In the rows, 128 means zero.
Each path is a new rotation, seen through one point. The rows after it are directions, each followed by how far the rotation turns it, in degrees each step (0 if it stays put).
Each turn is a multiple of 5 degrees from 10 to 175, or 0.
Each row of a path follows its step; steps can be skipped.

step 0: [139 124 124 123 134 137 133 123 123 118 128 122 118 133 142 129 128 123
 134 134 132 133 122 121 128 128 135 128 122 132 138 120 131 135 128 126
 131 125 130 128 126 120 128 117 113 122 128 134 128]
step 1: [132 118 129 139 132 120 127 122 129 131 122 129 121 122 130 127 129 117
 129 130 135 129 137 122 123 136 126 144 135 127 129 136 123 132 132 130
 131 123 132 130 131 123 137 117 125 127 121 139 136]
step 3: [137 126 125 124 130 126 137 125 139 135 128 132 127 127 130 128 120 125
 129 134 125 135 137 132 134 120 127 137 122 133 123 128 132 121 123 120
 134 128 137 114 140 115 134 123 135 126 126 133 135]
step 5: [127 121 124 137 129 129 129 128 131 131 124 125 118 134 125 130 137 129
 134 126 122 127 130 136 129 121 135 134 128 129 128 117 131 129 116 121
 129 125 121 127 131 122 131 136 136 139 130 150 130]
step 6: [129 127 125 136 129 130 122 139 127 126 129 131 130 121 130 131 126 127
 116 122 139 132 119 137 136 123 132 135 137 121 134 121 139 123 127 128
 140 129 132 126 128 123 121 132 133 127 114 136 127]
step 8: [120 121 125 132 131 126 141 133 116 133 137 132 128 128 134 126 123 124
 132 132 135 122 124 141 132 134 134 129 132 131 123 128 136 110 130 127
 138 127 127 131 120 132 126 124 134 138 132 126 129]
step 9: [123 129 123 126 130 131 124 131 128 131 126 130 123 138 128 118 116 120
 139 124 131 130 133 140 141 128 124 132 128 123 135 125 125 135 137 121
 128 123 132 130 124 133 129 139 129 144 126 121 124]
step 10: [140 122 120 136 133 123 131 130 128 138 130 124 130 130 129 137 134 131
 125 123 138 126 130 135 128 127 128 128 125 133 136 130 128 123 132 119
 128 120 131 136 119 131 127 137 141 127 137 115 118]
step 11: [119 130 131 127 120 124 129 131 118 135 128 133 128 136 138 128 124 135
 132 126 135 129 132 118 132 129 136 132 133 121 140 123 120 124 122 123
 124 128 142 127 132 130 121 143 131 128 138 122 127]
Directions:
[128 127 128 129 129 131 129 128 126 128 131 127 129 128 128 129 128 125
 129 123 125 127 126 126 126 126 128 129 131 129 131 127 127 129 126 130
 129 128 128 128 127 131 123 126 127 126 126 131 131]
55

step 1: [126 111 115 136 130 124 129 123 132 136 127 126 128 134 134 132 142 134
 124 134 127 118 126 128 123 120 128 129 131 125 129 127 123 128 126 120
 125 133 124 124 137 125 121 120 138 123 126 136 137]
step 2: [114 128 130 125 128 119 130 116 135 138 127 129 121 133 114 128 127 124
 123 123 130 134 128 122 127 126 138 125 131 139 121 135 123 128 125 132
 127 123 129 137 120 122 129 126 125 143 125 130 135]
step 3: [134 139 126 122 122 133 123 117 127 127 129 125 129 126 130 116 129 123
 127 123 128 127 124 131 117 138 129 131 130 127 125 126 135 126 136 130
 136 113 121 131 132 129 124 133 120 133 144 121 129]
step 4: [122 128 131 132 116 126 130 139 135 136 121 134 132 132 135 131 122 136
 116 126 120 128 131 138 129 124 126 134 132 122 132 116 123 129 131 122
 128 136 125 123 133 136 122 127 122 119 138 123 122]
step 5: [125 121 124 127 124 120 132 128 121 129 132 130 114 136 131 124 130 125
 121 125 116 128 134 115 138 127 122 127 127 136 136 134 132 121 124 120
 123 136 132 123 121 132 126 130 132 127 120 123 140]
step 7: [135 120 134 128 125 121 130 123 135 132 112 125 142 129 128 128 124 129
 137 119 128 130 142 135 121 129 133 125 132 127 125 116 127 127 129 130
 124 122 120 138 130 119 126 135 121 130 130 132 134]
step 8: [135 137 135 127 120 113 130 126 131 123 134 128 125 130 130 132 122 136
 125 132 120 120 133 132 133 118 126 133 119 138 133 135 132 117 123 122
 130 119 126 129 135 126 129 120 125 132 141 122 129]
step 9: [120 134 129 133 131 140 134 138 121 124 133 129 126 125 131 130 138 125
 121 127 117 137 116 126 141 125 130 124 131 137 129 124 126 128 123 136
 125 126 124 125 129 136 125 132 124 122 140 126 138]
step 10: [122 122 124 127 132 128 132 114 128 125 113 123 125 134 135 127 126 132
 135 122 122 129 125 125 130 131 111 131 131 122 126 122 125 137 128 136
 125 124 119 121 122 132 119 125 137 123 115 127 129]
Directions:
[128 127 129 128 127 131 130 125 127 126 129 129 131 124 129 128 133 129
 128 131 127 130 130 128 128 129 129 128 129 128 130 126 128 131 134 128
 129 131 124 128 126 128 126 127 128 129 130 129 126]
120

step 0: [123 121 121 133 124 122 132 119 127 126 136 125 130 119 128 133 116 126
 145 133 130 133 120 131 121 133 126 136 126 129 123 135 131 128 122 125
 127 122 133 119 124 131 126 116 135 127 138 138 129]
step 1: [126 121 127 119 124 120 125 131 133 129 139 116 123 125 132 127 133 123
 129 131 130 120 117 131 133 119 128 142 116 130 131 124 133 122 124 132
 124 123 123 141 135 133 135 131 127 137 138 127 128]
step 2: [133 121 130 139 132 125 127 127 130 130 131 133 134 134 126 120 129 123
 137 123 128 133 128 130 126 125 129 123 115 129 127 117 123 131 124 136
 134 128 137 127 128 133 127 122 116 142 142 115 134]
step 3: [137 129 125 134 122 121 132 121 132 140 137 128 126 128 119 135 126 128
 126 136 131 124 121 144 126 125 115 129 124 130 123 127 132 123 132 133
 136 131 134 126 125 116 118 124 126 130 122 132 135]
step 5: [131 125 116 137 132 123 124 127 138 129 130 135 132 137 133 131 119 114
 131 131 131 140 138 126 142 134 137 124 137 123 120 119 134 128 120 129
 132 128 128 129 125 121 123 128 127 128 127 126 129]
step 6: [122 135 130 136 128 128 126 131 139 128 135 121 122 118 112 131 130 125
 120 129 141 135 135 135 133 135 129 141 135 129 123 132 135 121 131 130
 131 131 132 131 126 126 132 126 127 114 132 129 131]
step 9: [124 127 140 125 127 125 137 123 131 127 137 132 131 129 124 129 136 129
 136 129 127 135 129 135 114 149 125 128 121 133 122 140 131 132 135 122
 128 131 128 127 126 124 138 128 122 126 132 129 131]
step 10: [134 116 123 119 122 122 127 127 128 122 135 119 127 136 134 132 123 123
 136 139 119 131 124 133 126 127 131 122 126 135 140 134 140 135 129 131
 127 121 120 131 125 130 132 117 131 123 125 133 134]
step 11: [126 118 135 130 130 120 130 126 126 125 139 129 125 124 137 120 133 131
 132 132 133 129 141 129 131 120 130 133 119 130 118 116 128 130 121 137
 128 114 118 126 129 127 133 124 129 121 140 129 127]
Directions:
[127 129 129 128 125 126 128 133 128 128 126 127 128 128 127 127 128 128
 125 128 126 124 131 130 125 129 129 127 124 128 128 125 127 126 127 128
 128 128 133 129 129 129 125 126 128 128 130 127 128]
70
[128 130 127 127 130 129 131 130 132 127 130 130 129 129 129 128 127 130
 129 126 127 129 128 128 129 128 130 129 126 130 130 128 125 133 132 125
 126 128 129 126 127 129 127 127 125 129 130 127 124]
145

step 0: [130 123 127 125 127 114 133 132 117 126 128 115 125 129 124 138 133 131
 117 122 126 127 133 113 117 129 119 129 120 141 135 131 129 123 131 137
 127 122 136 122 120 129 129 135 121 124 126 131 121]
step 1: [130 126 124 134 129 128 131 116 121 126 126 117 126 118 132 133 120 138
 130 118 122 128 131 117 129 121 116 125 121 126 124 119 115 129 137 121
 131 130 127 129 127 115 124 136 123 120 135 124 115]
step 4: [125 129 129 136 129 126 120 124 121 134 132 141 122 135 137 121 127 122
 126 122 134 115 122 125 133 120 114 130 136 122 123 133 120 119 139 119
 134 120 127 120 136 122 137 126 126 126 129 133 122]
step 5: [113 128 122 137 128 128 127 129 118 126 135 132 125 117 125 128 132 124
 114 119 135 121 131 134 118 133 126 138 130 133 130 141 124 126 132 136
 135 119 135 124 127 136 142 131 123 126 121 128 122]
step 6: [121 134 119 128 120 119 138 130 112 126 136 132 131 127 132 130 124 129
 115 121 123 133 126 125 112 122 115 130 124 135 122 117 120 124 125 131
 127 133 129 131 126 126 134 125 120 127 139 125 122]
step 8: [121 127 117 126 129 133 138 120 117 129 137 121 136 125 136 137 131 128
 141 122 115 130 135 127 134 124 129 138 133 134 128 134 128 137 126 136
 133 119 120 126 114 127 129 127 122 130 126 125 130]
step 9: [132 121 119 122 127 122 136 115 124 134 125 135 126 144 134 140 136 114
 133 114 124 129 133 128 130 118 115 131 129 124 123 126 129 124 130 126
 120 122 120 125 132 124 127 126 128 122 126 135 130]
step 10: [124 125 127 129 130 134 126 123 126 124 134 134 121 126 131 136 126 122
 130 113 143 126 134 123 139 132 120 133 130 128 125 135 131 113 135 133
 141 115 128 122 128 129 122 135 132 121 130 140 125]
step 11: [124 121 121 134 127 118 124 125 124 119 131 130 136 126 127 134 131 121
 118 122 126 125 123 122 120 117 128 140 125 121 123 135 116 115 126 142
 141 125 127 129 123 128 122 130 128 136 128 133 118]
Directions:
[127 127 129 131 127 126 130 129 128 130 128 128 125 128 127 130 125 128
 126 130 131 129 131 127 129 128 127 130 129 128 129 132 124 127 129 128
 125 129 128 129 129 133 126 125 128 129 130 131 125]
65
[128 131 129 126 129 127 131 125 127 123 130 126 129 126 127 126 125 129
 125 129 128 130 129 127 129 131 129 132 131 126 132 128 128 128 127 127
 127 126 126 130 126 127 128 130 127 126 128 130 128]
145
[129 125 129 128 125 128 126 131 129 125 131 130 127 131 128 127 127 126
 124 127 130 129 129 130 129 129 130 127 128 123 126 128 127 127 130 130
 130 126 126 127 129 127 130 128 127 130 127 126 128]
55

step 0: [137 138 119 121 134 121 136 120 116 127 131 130 116 137 119 130 118 126
 133 134 126 127 118 126 129 132 130 121 128 129 121 124 131 128 132 129
 127 129 141 125 125 123 119 144 116 118 132 127 129]
step 1: [132 126 117 126 133 125 127 128 139 127 129 131 126 129 128 112 132 132
 120 130 130 126 135 117 131 136 136 115 126 124 129 137 113 145 134 129
 120 125 128 128 129 126 127 142 126 132 137 123 126]
step 2: [136 127 139 130 129 133 128 133 136 130 131 124 131 136 129 134 132 129
 132 130 115 127 128 135 131 143 125 117 134 134 123 130 132 134 130 138
 115 136 129 114 134 121 128 124 124 129 138 129 110]
step 3: [123 130 130 110 132 128 132 128 121 125 131 123 121 135 127 138 115 128
 133 137 130 127 129 123 128 127 120 119 132 125 113 137 125 142 121 112
 127 134 136 127 125 129 130 130 120 126 130 125 127]
step 5: [132 132 118 123 133 132 133 135 135 129 120 131 116 136 122 127 129 128
 135 126 131 127 134 122 129 135 128 113 133 132 137 128 121 134 128 140
 117 142 125 112 125 125 130 128 138 125 131 136 126]
step 7: [128 127 121 119 129 134 119 125 126 118 126 119 122 134 118 133 125 135
 125 125 118 135 118 123 120 124 132 120 132 130 118 133 133 146 135 135
 129 128 138 133 134 120 132 128 122 132 140 130 134]
step 8: [132 129 119 127 129 126 127 129 140 121 126 119 123 136 128 115 120 127
 134 127 115 131 130 125 123 134 127 115 132 122 133 133 116 122 117 131
 132 146 131 119 129 139 124 133 122 135 132 127 127]
step 9: [133 148 129 122 140 130 126 141 132 133 129 127 122 129 126 128 128 134
 126 125 128 119 120 129 129 127 125 121 132 120 132 135 132 135 131 127
 117 131 140 121 124 129 136 128 132 133 116 129 112]
step 10: [131 137 127 114 126 141 132 131 129 120 123 121 126 143 126 134 132 123
 131 134 124 132 121 133 127 124 129 131 136 130 125 134 110 133 145 123
 122 127 137 130 132 124 125 131 127 127 134 135 135]
Directions:
[129 124 126 126 127 128 127 127 126 128 127 129 124 128 124 130 125 125
 128 128 129 128 129 130 128 129 126 128 129 129 130 129 126 128 129 128
 128 125 127 128 124 128 132 128 128 130 131 131 127]
155
[129 127 130 127 125 131 126 128 126 127 130 129 129 131 126 123 131 125
 128 123 128 129 129 127 127 130 127 128 129 128 129 128 127 129 129 130
 129 132 125 127 130 128 128 126 128 127 129 127 129]
120

step 0: [116 122 132 136 131 142 131 126 126 124 126 121 128 128 136 138 131 122
 126 133 121 122 136 134 140 135 139 130 122 127 120 142 127 124 125 144
 135 129 134 119 119 137 122 123 125 126 120 117 131]
step 1: [132 126 134 129 130 140 118 137 134 139 134 128 121 127 133 135 132 117
 133 129 123 141 122 125 130 126 123 122 118 139 124 122 122 127 127 144
 136 133 130 127 128 137 116 130 142 125 136 120 124]
step 2: [124 120 124 132 133 131 128 134 132 145 130 127 129 129 125 134 111 116
 123 125 131 127 133 138 138 123 130 122 125 129 124 119 125 118 124 118
 121 138 123 127 131 138 124 114 133 120 130 138 117]
step 3: [128 112 122 130 123 136 126 136 125 134 132 118 130 134 131 137 131 134
 135 120 127 109 131 127 135 131 119 124 124 130 131 117 138 131 127 137
 121 129 142 126 117 129 128 118 121 125 124 138 124]
step 4: [123 117 119 120 135 138 108 123 132 126 115 124 127 129 116 129 138 122
 128 129 121 122 135 125 133 117 123 137 117 132 123 123 137 127 132 131
 121 128 136 123 132 124 121 129 138 127 127 124 134]
step 5: [124 128 130 122 143 153 131 126 121 129 125 129 126 128 122 131 118 118
 126 126 116 131 130 132 137 128 127 123 125 129 129 131 131 122 133 124
 128 140 130 124 116 139 134 136 127 128 118 129 142]
step 7: [126 119 123 122 117 134 122 133 132 136 119 138 129 132 131 122 120 131
 121 117 129 127 126 127 130 124 138 130 121 135 127 122 136 114 137 120
 132 137 138 119 143 130 120 128 120 119 126 131 117]
step 8: [125 117 134 134 131 131 124 135 126 118 133 131 133 137 113 131 127 127
 131 125 126 123 139 121 129 133 119 128 126 125 125 126 129 110 129 128
 131 133 142 127 121 133 121 132 109 131 115 124 118]
step 10: [122 125 132 125 132 136 129 136 133 133 119 130 132 127 139 126 110 121
 132 117 123 148 132 133 128 113 123 124 137 126 124 119 127 125 138 123
 114 129 131 125 121 127 127 130 120 131 128 123 135]
Directions:
[125 127 127 128 131 126 128 129 124 126 127 126 128 131 127 129 126 126
 128 128 126 131 129 131 127 127 127 126 132 126 129 128 129 125 127 125
 131 129 126 126 131 128 128 128 127 125 126 130 129]
130
[127 129 128 127 127 126 131 131 127 130 126 129 127 128 125 130 131 128
 126 127 131 128 131 129 129 130 130 129 129 129 128 126 133 130 131 129
 127 125 130 126 129 126 126 128 127 127 126 131 124]
85

step 0: [138 130 129 146 133 117 119 126 127 127 129 128 125 144 137 134 129 120
 128 128 141 125 127 125 134 127 126 125 136 122 135 125 123 136 137 126
 116 117 132 127 126 127 131 123 133 127 127 122 118]
step 2: [133 131 138 124 123 122 129 120 121 127 125 132 126 129 117 140 136 126
 128 122 130 109 116 140 122 126 124 133 128 116 129 125 130 124 131 130
 127 121 131 123 134 132 133 143 133 123 125 123 136]
step 4: [126 128 124 134 137 119 128 122 119 122 123 125 130 136 124 114 119 116
 120 126 136 118 141 136 130 116 122 129 136 125 120 141 132 126 141 122
 125 126 132 125 126 131 130 124 132 124 127 129 125]
step 5: [127 132 129 130 125 133 115 131 125 137 138 119 128 130 132 133 115 123
 140 130 137 122 138 134 129 126 116 128 125 131 133 125 131 126 134 128
 125 121 122 125 137 122 141 123 131 114 121 131 118]
step 6: [139 133 136 125 117 114 126 120 128 130 117 119 116 130 125 147 132 125
 125 142 125 126 136 131 127 120 123 132 130 130 125 135 126 126 128 133
 126 123 123 128 135 123 140 135 128 129 132 126 125]
step 7: [129 131 121 123 136 124 128 117 140 131 128 132 125 126 133 140 134 118
 130 120 121 119 134 132 123 131 118 136 121 126 123 128 118 129 134 118
 142 125 129 122 131 126 135 130 125 122 133 134 141]
step 8: [138 131 123 118 141 118 136 120 127 133 120 127 124 130 114 130 129 125
 124 125 146 128 134 133 130 131 137 124 140 125 124 123 126 131 131 120
 135 125 134 126 129 134 129 122 125 113 117 132 128]
step 9: [122 128 133 127 139 111 125 125 133 131 131 128 128 129 124 118 123 122
 138 137 133 124 132 143 135 129 129 119 122 129 130 121 134 125 140 131
 135 130 120 129 127 130 141 115 127 131 132 135 122]
step 10: [118 136 138 125 123 121 118 118 125 131 122 123 123 126 123 133 121 126
 129 124 136 121 129 126 142 117 127 135 131 131 116 125 137 124 127 131
 126 145 127 132 137 119 140 127 129 125 123 127 132]
Directions:
[126 129 127 128 131 128 133 132 128 127 128 125 127 129 129 132 133 128
 129 126 127 129 129 127 128 128 130 129 128 128 129 127 127 127 130 129
 129 125 128 129 130 129 130 132 125 127 130 126 129]
65
[130 129 129 128 127 127 128 129 126 128 127 127 128 123 125 126 127 129
 123 132 128 131 132 128 126 126 132 129 129 126 128 129 130 131 129 128
 131 128 130 128 128 128 130 130 126 129 128 126 128]
155

step 0: [128 123 133 123 129 125 122 120 125 132 130 121 118 128 130 133 124 132
 142 125 140 119 131 128 140 139 124 129 121 118 131 127 120 132 132 127
 124 134 118 124 133 130 135 127 138 126 115 114 132]
step 3: [134 132 117 124 118 130 119 124 134 121 120 127 127 132 134 127 122 135
 128 119 134 135 136 113 137 122 133 137 127 136 136 128 127 135 135 127
 127 133 123 111 134 125 127 132 126 135 119 129 129]
step 5: [121 127 130 126 118 124 124 120 130 127 123 117 135 131 133 131 120 135
 135 120 115 137 125 119 124 133 123 128 130 124 118 140 128 125 130 126
 131 121 136 140 133 126 125 135 143 136 132 128 119]
step 6: [126 128 117 124 128 124 126 133 132 132 118 126 137 127 126 118 140 126
 125 137 120 135 126 117 125 131 121 120 133 132 133 122 121 126 138 140
 138 128 117 118 131 129 124 137 133 132 129 123 139]
step 7: [117 136 125 121 140 121 123 129 124 129 127 135 129 123 127 125 128 129
 126 132 128 135 124 135 123 127 135 131 121 130 122 131 141 130 128 117
 130 113 119 131 128 121 127 122 128 144 115 131 137]
step 8: [128 122 136 127 116 128 129 136 121 132 124 123 131 140 121 137 133 139
 133 130 124 135 126 129 131 125 121 132 134 124 124 132 132 137 129 121
 131 130 129 133 127 140 135 120 140 125 120 128 146]
step 9: [134 123 119 132 139 125 133 134 135 129 124 118 119 122 126 128 131 127
 121 120 111 135 119 132 124 125 130 127 135 126 125 118 129 130 137 120
 119 122 114 125 126 138 126 129 134 121 136 132 126]
step 10: [116 122 125 124 137 127 121 129 127 128 126 127 131 125 127 134 118 125
 126 139 132 133 132 148 130 136 130 142 127 128 133 138 123 124 134 130
 134 116 121 125 132 139 138 125 128 125 133 120 124]
step 11: [142 124 131 137 136 131 124 113 129 135 129 120 125 130 122 128 134 135
 127 132 129 126 135 130 140 124 129 133 135 138 135 135 130 143 120 129
 128 130 119 132 139 130 120 128 134 129 120 125 131]
Directions:
[126 128 125 128 129 129 129 130 128 126 129 127 125 127 128 129 128 132
 130 126 126 127 129 127 127 129 127 127 130 131 128 126 126 129 128 129
 127 129 132 125 126 131 123 130 132 127 127 128 128]
115
[127 129 129 131 127 129 126 130 129 128 132 130 128 127 129 130 128 128
 128 126 126 129 129 126 132 129 127 131 132 128 131 128 128 130 125 129
 128 129 127 127 129 123 129 129 125 128 128 125 123]
35
[128 126 124 128 128 126 127 129 130 127 130 128 126 129 128 126 129 124
 123 126 129 125 127 127 128 127 130 130 127 127 127 126 129 129 126 129
 130 128 126 127 127 126 130 131 131 128 130 128 131]
130

step 0: [122 120 134 124 119 132 138 119 135 129 120 113 128 127 128 136 130 128
 126 133 131 123 141 130 121 133 133 133 129 131 129 120 132 135 136 124
 124 131 124 130 128 128 130 123 118 124 127 120 125]
step 1: [132 126 119 126 128 128 126 130 135 125 141 135 124 123 130 132 119 129
 125 137 124 130 129 135 126 123 130 142 130 124 127 126 126 112 121 125
 129 124 120 128 126 127 137 134 117 128 127 135 129]
step 4: [124 129 131 129 136 132 128 129 128 132 133 133 128 135 129 126 124 131
 120 134 122 128 124 128 127 111 126 130 130 127 129 145 131 125 125 121
 117 134 135 119 131 135 133 132 130 120 127 118 116]
step 6: [128 136 128 128 125 121 117 118 125 127 128 128 133 122 134 118 134 129
 128 120 142 119 126 134 127 143 135 126 132 125 128 119 131 133 135 127
 127 136 140 132 126 129 136 130 128 129 129 132 126]
step 7: [122 131 131 132 128 120 124 130 136 119 122 129 124 133 121 123 122 126
 130 131 117 126 134 126 124 124 132 141 125 128 131 132 127 138 137 128
 121 123 129 116 133 126 128 143 132 132 129 129 139]
step 8: [137 122 127 129 125 131 133 130 124 123 134 130 131 134 120 128 122 125
 123 123 128 146 129 122 123 128 131 134 129 123 130 124 139 128 133 135
 137 125 116 130 123 129 120 118 128 135 125 119 125]
step 9: [134 130 120 121 118 131 135 129 131 130 122 125 128 122 128 120 138 122
 130 124 132 125 132 139 129 136 120 116 127 131 127 128 122 121 130 124
 130 125 117 120 126 120 140 127 123 130 119 129 121]
step 10: [124 133 140 123 126 118 133 129 132 127 132 116 127 133 135 137 131 132
 128 141 117 124 120 130 129 116 130 128 125 133 126 124 126 125 126 129
 131 127 138 124 126 122 135 122 125 132 124 137 135]
step 11: [132 120 132 130 122 136 118 137 121 129 132 125 122 135 127 139 125 129
 138 130 134 128 123 126 136 129 131 132 128 129 132 136 135 126 121 122
 133 131 122 139 135 128 121 130 127 113 126 126 133]
Directions:
[127 128 125 128 125 126 126 132 128 128 127 123 128 128 128 127 128 130
 130 127 126 125 123 125 128 129 129 127 127 127 126 128 128 131 129 127
 128 129 131 128 126 127 128 128 128 127 130 129 131]
95
[126 127 128 129 128 125 130 128 131 129 126 124 125 128 129 129 128 129
 129 128 129 128 132 128 128 123 125 128 125 129 127 127 126 131 130 131
 128 127 128 128 129 130 124 125 129 130 128 130 127]
145
[127 128 129 130 129 126 127 125 127 129 127 129 125 129 129 126 129 127
 131 131 127 126 127 130 134 130 129 128 129 129 129 127 129 126 131 130
 131 126 132 129 128 125 129 127 130 130 128 126 129]
95
